Each named move below is a turn or a mirror, shown by a few rows before and after it. Which moves, in which order, take the first row of each later pair to the second? The first pair is answered.
Selaz (before |-> after):
[  1   1   0  -4 -17   2  12  19  -8  -2  -3  -3   1   6   0   9   6   6
  -2   5 -10   5  15   1] |-> [  0   4  -3  -1 -16   5  10  19  -7  -2  -2  -4   5   3  -2  10  10   1
  -6   4  -7   4  16   0]
[  2   6  -7  -9 -20  12  31  34  -7 -17   3  15  22 -20 -11  16  12  -7
  -6  10 -12   3  23 -21] |-> [  8  -8  -2 -15 -22  -4  19  33 -27 -17  -1  20   7 -12  -4  12   7  24
   1  14 -15   2  21 -17]
[ 4 -5 -1 -3  1 -3 -6 -1  4  0  2  2  9 -4  8 -5 -2  5  3  1  3 -7 -8  2] |-> [ 3 -3 -4 -2  0  1 -5  0 10 -2  3  0 11 -6  7 -1 -2  0  1 -1  0 -8 -8  0]
[ -2  -2  -2   7   4  -2   7 -17  24  12  -9   9  -3  -3  -5 -10 -13  -4
  12  -9  -2   0 -17   6] |-> [  3  -6   2   4   4  -8  -1 -18  18  12 -13   9 -10   0  -3  -9 -14   9
  15 -11   0   0 -18   8]
Silu (before |-> after):
[  3  14 -13  16  -5  10  11  11  11  11  11  -2   6  11 -17  15   2 -18
  -4  -3  11  -6  16  20] |-> [  2  12 -14  14  -7   9   9  12  14   7  11   0  10   8 -18  13   7 -23
  -8  -3  10 -10  15  13]
[ -4   7   1   7  15  12 -16 -27   4  13   9   0   0  -3  -5  -5   2 -18
   7 -24  15   5 -25  -1] |-> [ -4   2   2   2   7  11 -15 -14  18  -2  10   1  20 -22  -7  -5   3 -24
   4  -9   3  -8 -21 -19]
[-3  7  0 -2  7  0  2 -8 -2  8 -2  1 -7  1  4 -1  5  2  4 -6  5  5  1  8] |-> [-5  3 -2 -8  0  1  4  2  7 -4  0 -3 10 -9  4 -3  5 -5  0  4 -4 -6  2 -7]
Tapi (before |-> after):
[ 1 -6  2  1 -6 -7 -2  5 -6  7 -2  3 -8  7  6  2 -2  9  4 -1  0  6  9 11] |-> [ -2   4   0   5  -4   1   5   1   3   9   0   2  -7   3   2   1  -1  -6
   0 -10   4  11   7  11]
[  1  -2   7 -15  -2  -1   5  11 -12   6   8   3  -1  -4  -1  -1   6  13
   9   5   1   3  -3  -3] |-> [-2  9  4 -8 -1  8 11 10 -9 12  8 -2 -2 -1 -4  3  9  6  6  0  6 12  0  2]
[ -1   7   3  -1  -4  15  31  20   5 -12  -9   6  20 -11 -11  13  20 -21
  -7  13  -2  10  12 -11] |-> [  1  -2   0  -9   0   3  23  22  12 -21  -7   9  24 -20  -6   3  16 -18
  -3  21  -9  -1   2 -19]
[ -1  -2  10   4   4   2   0  -4  21  -8  12 -14  -2  -3  17   8   1 -19
   7  -1  -1  -3   1   1] |-> [  1 -12  11  -3   3  -8  -5   0  14 -14   9  -9  -5  -2  22   6  -1  -8
  14   3  -4  -8   1   0]
Then:
Between the rows of a pair lie two moves.
[ -4  -1   0   0 -11  -4 -11   5  11 -12   6   1  19 -19  -2   1  -1 -18
  -7  17 -10 -20   0 -17] |-> [  6  -7   4   1   3 -18 -24 -14 -23   9  -1   1 -20   9   5   1  -3  19
   6   3  10  -2   2   9]
Selaz then Silu
[  6 -12   0  -5  -1 -19 -11 -11   0   1  -9  -2  -3   2   5  -1  -6  19
   1  -1  -4  -6  -8   4] |-> [ -1   6  -8   5   3   5   0 -21  18  11  -7  -5   5  -1  -5   1  -2 -10
 -10 -12   3  -1  -8   8]
Selaz then Silu
[  2  -8   6  -5 -18   5   4   9   8 -28  10  10  29 -26  10 -22  -1   6
   5   4  -7  -7   3  -6] |-> [  6   5   7   8 -29  16  23  18 -14  -9  10   7  10  -6   4  -7   9   8
   4  -7  -1  21  26  12]
Tapi then Tapi
[  4   6   1  11   8 -10  -9 -11  -8  12   5  -3  -7   9  -1   1  -2   3
   9 -14   7   5  -5  15] |-> [  5  -7  -1   3  -4 -19 -11  11   1  -9   7   5  15  -8  -2  -4  -2   3
   9   5 -12 -13  -3 -10]
Silu then Selaz
[-10 -22  -4   0 -18   4   6  29  27  -6  15  13  16 -23  10   5  -7  25
 -10  18 -21  -7   5 -10] |-> [-12  -6  -6  13 -26  21  25  32  15  13  16   6   5  -7   3  19   0  14
 -18   4 -11  16  21   5]
Tapi then Tapi
[ -1  10  -9   2   0   6  11  -1   5   9  -5   1   3   6 -11   5   0 -10
  -4 -14   2   5   5   5] |-> [ -1  -1  -6 -11   1  -2   3   3  14  -5  -3   3  14  -9  -7  -2  -2  -6
  -2  -2  -4 -11  -5 -10]
Silu then Tapi
[  2   5  -9   2   3  12   6   7  11  12  -3 -16   4  10 -11   1  13  -2
 -16   1  -1   8   9   1] |-> [  6   4  -8   3   8  13   3   1   7  14  -3 -14  -3  12  -8  -2  11   3
 -16  -2   4  12   8   8]
Selaz then Tapi
[ -4  -6   3  -4  19  -9 -12 -23  -7  10  -1  -4 -15   8  10  -1  -1  10
  14  -8  13  -3  -9  14] |-> [ -8  -7   0  -7  19  -6 -16 -22  13  -4   0  -5   5  -7   8  -7  -2  -3
  13  -2   7 -18 -20  -1]
Selaz then Tapi
[ -4  20   7   5   5  13   1 -23   9   8   3  -6  12   1  12   1  28 -12
   2  -6  26  15 -15  16] |-> [  0  -8  13 -10   3 -14 -17 -17  -3 -10   0   1  12  -6  24  -8  23  21
  17  12  15   1 -17   7]
Tapi then Tapi
[-17 -12  -1  12  -3 -15  -8 -17 -14  -9 -11   4  10  11  -1  -4 -10   4
   9   1  -6   6  -8  14] |-> [-22  -8  -6  13  -8  -8  -3  -9   3 -18  -7   1  25  -2  -7  -2  -7 -13
   2   6  -9  -3  -8   3]
Silu then Selaz
[ -7   1   1  -2 -22   5  14  28  20 -18   8  -2  29 -23  -6   2  13 -25
 -11  18 -20 -14   9 -27] |-> [-12  20  -3  11  24  17  -1 -33  22  20   7 -13   2  -5  -3  -6   6 -35
  -7 -19  19   5 -19   9]
Silu then Tapi
[  9 -30   7 -16  11 -35 -13 -13   0 -19  -1  -7   7  -9  20 -23 -11  28
  13  18  -5 -28 -13  -9] |-> [ -6  26  -7  21  -9  25  37  -5  21  10   6 -24  17   1 -11   5  10 -36
 -20  -5   7   6  17   1]
Tapi then Selaz
[  2 -16  15  -7   4   3   4  -3 -11   3   1  -5 -10   1   4   4 -18  12
  -4  -8   1  -9 -12   3] |-> [ -2 -12  10  -4  -3  13  12   1   7  -3   2  -5   5  -9  -2   5 -17  -6
 -11  -4  -4 -15 -13  -7]
Silu then Selaz
[  4   1  -5   1  16   4  -2 -20  -3  14  -3  -8 -10  17  -2  -3   0  -7
   2 -14  13   9  -7  16] |-> [  6 -13  -2  -8  19  -9 -16 -21   5   3  -5  -4  -1   5   7 -12  -7   4
   8  -6   9  -2 -17   5]
Tapi then Tapi
[ -5  -2 -10   2  -7   8   8  11  23  -7   7  -8  23 -15   1  -2  13 -20
 -14   9  -2 -12   6 -12] |-> [  6 -16  -1  -3 -18 -13   6  28 -11  -6   1  -4   3   0   8   4  16  17
  -4  16  -9  -4  19  -5]
Tapi then Tapi
[ -4  -1  -1   3  -7   5   9  -4  16  -4  -3   0   9  -5  -5   3   0 -13
  -9  12  -1  -4   4  -3] |-> [ -5   2  -2   0   5   4   2 -22  17   1  -2  -3   2  -3  -1  -5  -2 -12
  -7   5   8  -5  -5   4]
Silu then Tapi
[  7  19   4   3  -7  -8  28  15  -1  16 -10   3   9  -1 -17  18   1   0
 -10   8  -6   7  20   9] |-> [  4  26   2   5  11  -3  25  -8   7  24 -11  -3   6   1 -17  11  -6  -7
  -7  -6   6  11   9  17]
Tapi then Silu
[ -5  -8  -3   9  10  12 -26   3  15   1  11  -3  11  -9  -5 -11   3 -37
 -10   3   7 -19  -7  -9] |-> [ -2 -18   0   6  22   0 -41  -8   2   6   6   0  -5  -2   1 -17  -6 -16
  -5   0  11 -17 -15   2]
Silu then Tapi
[  9  -8   6  -4   2 -10  -3   2  -8  -2  -6   5  -4   4   4   3  -1  16
   8   6  -2   3   2   1] |-> [ 5 -1  2  1 -8  0  9 15  3 -7 -5  6 11 -3  1  6  2 -2  0 12 -8  0  7 -8]
Tapi then Silu
[ -2  -9  -9   5 -16   7  -5  20   7   0   8   9   9  -4   2   4   8  -8
  -8   5 -18   2   8 -14] |-> [  3 -12  -5   5  -7  -2 -13  10 -13  14   5  11 -15  12  10   2   7  14
  -3  -5 -10  13  10   5]
Selaz then Silu
[-12 -10   1   4  -2 -20   8  -1 -24 -10  -3   4  -5  -2  -8   1  -3  19
 -23   2 -11 -20   7  -4] |-> [-16   9  -1  15   0  -5  17  -7 -24   4  -2  -1  -8   8 -10   9   0   5
 -28 -11  -1  -6  12  10]
Silu then Tapi
[ -2  -3  -3 -10   6 -14 -10   3  11 -10   3  -6  -1 -11  -5  -7  -4  16
   2  -6  -2 -14  -7  -2] |-> [ -7   7  -6  -2   9  -2  -4  -3  20   2   6 -12  -1 -10  -6  -4  -1  -2
  -4 -13   5  -8 -10   4]
Silu then Selaz
[  1  -7 -12 -14  -6  -4 -15  -9  -5  -5  12   7   5 -25   2   2  11  -1
 -10   3 -10  -8   1   3] |-> [  1   1 -11  -7 -13   1  -9  -6 -19   6  12   4  -3 -12  -4  10  15  -2
 -13  -4  -7   8  14  12]
Tapi then Tapi
[  2  -9  16 -14  18 -24 -28  -7 -11   4   0  14  -2 -15   9 -15   2  18
   4  14 -10  -6 -18  -3] |-> [ -8  29   6  11   5  22   9   0   5  22   4   0   4 -10 -12   3  16 -27
 -14  -1  -2  16  -1   2]
Tapi then Selaz
[  4 -16   5 -11   3  -7   5 -12  -4  -3  -2  -8  11   3  -1  -7  -6  12
  20   7  -3  -3  -2   2] |-> [  0   0   0  -2  10   6  13 -19   5   8  -3 -13  10   8  -7  -7  -3  -6
  14  -4   6   6  -4   8]
Selaz then Silu
[  0  -3   5  18  12  11   1 -17  -5   4   7  -9 -15   0   0   5  -1  -2
  -3 -28  17   7  -4  14] |-> [  2 -31   9   3   1 -10  -7   7 -10 -23   6   1   0 -16   9   4  -3  17
   1  -4  -1 -16  -2  -8]
Silu then Selaz
[  6  -7   7  -8  -4 -10  -5   7 -13  -5   2   3   7  -3   4  -9  -1  21
   3   5  -2  -3  -3   6] |-> [ -2   1   4  -6  -3  -2   0  12   3 -10   1   3  19 -12   1  -8   0   5
  -3   8  -4  -9  -5  -3]
Selaz then Tapi
[  2   3  -4  -8   1  20   8   6  15   7  -3   5  14  12  11   1  -2  -8
  -7   3  14 -17  -8  -2] |-> [  3  -3  -4  -8   9  13   1  -2  13   6  -6   8  10  13  16  -1  -4   0
  -1   4  14 -18 -15   2]
Silu then Tapi
[ -1 -13   2 -17   5 -19  -7  10   1 -12  -2   4   1 -10  13  -9  -3  22
   6   6  -1   0   2  -6] |-> [  2  -7  -1 -10 -11  -9   8  27  -5 -10  -1   5   5  -5   4   2   3  16
  -1   5  -4   8  17  -8]
Tapi then Silu
[  1  -2   1  -4  -4  -9   5  12  -2  -7   1   0   4  -2   5   1   2  13
   3   6 -11  -3   9  -5] |-> [ -5  12  -2   7   4   4  13  -2   1   7   3  -5  -2   8  -1   5   5   1
  -4 -11   3  11   7   7]
Silu then Tapi
[11  2  6 -5  1 -1 18 -2 -8  7 -1 -1 -6 22 10  6 -4 -9  0 -1  6 15  6  3] |-> [ 13  -7   6 -11  -7 -11  16   9  -6  -8   0   2   4  11  12   3  -5  -5
   1  12  -5   2   4 -14]
Silu then Selaz
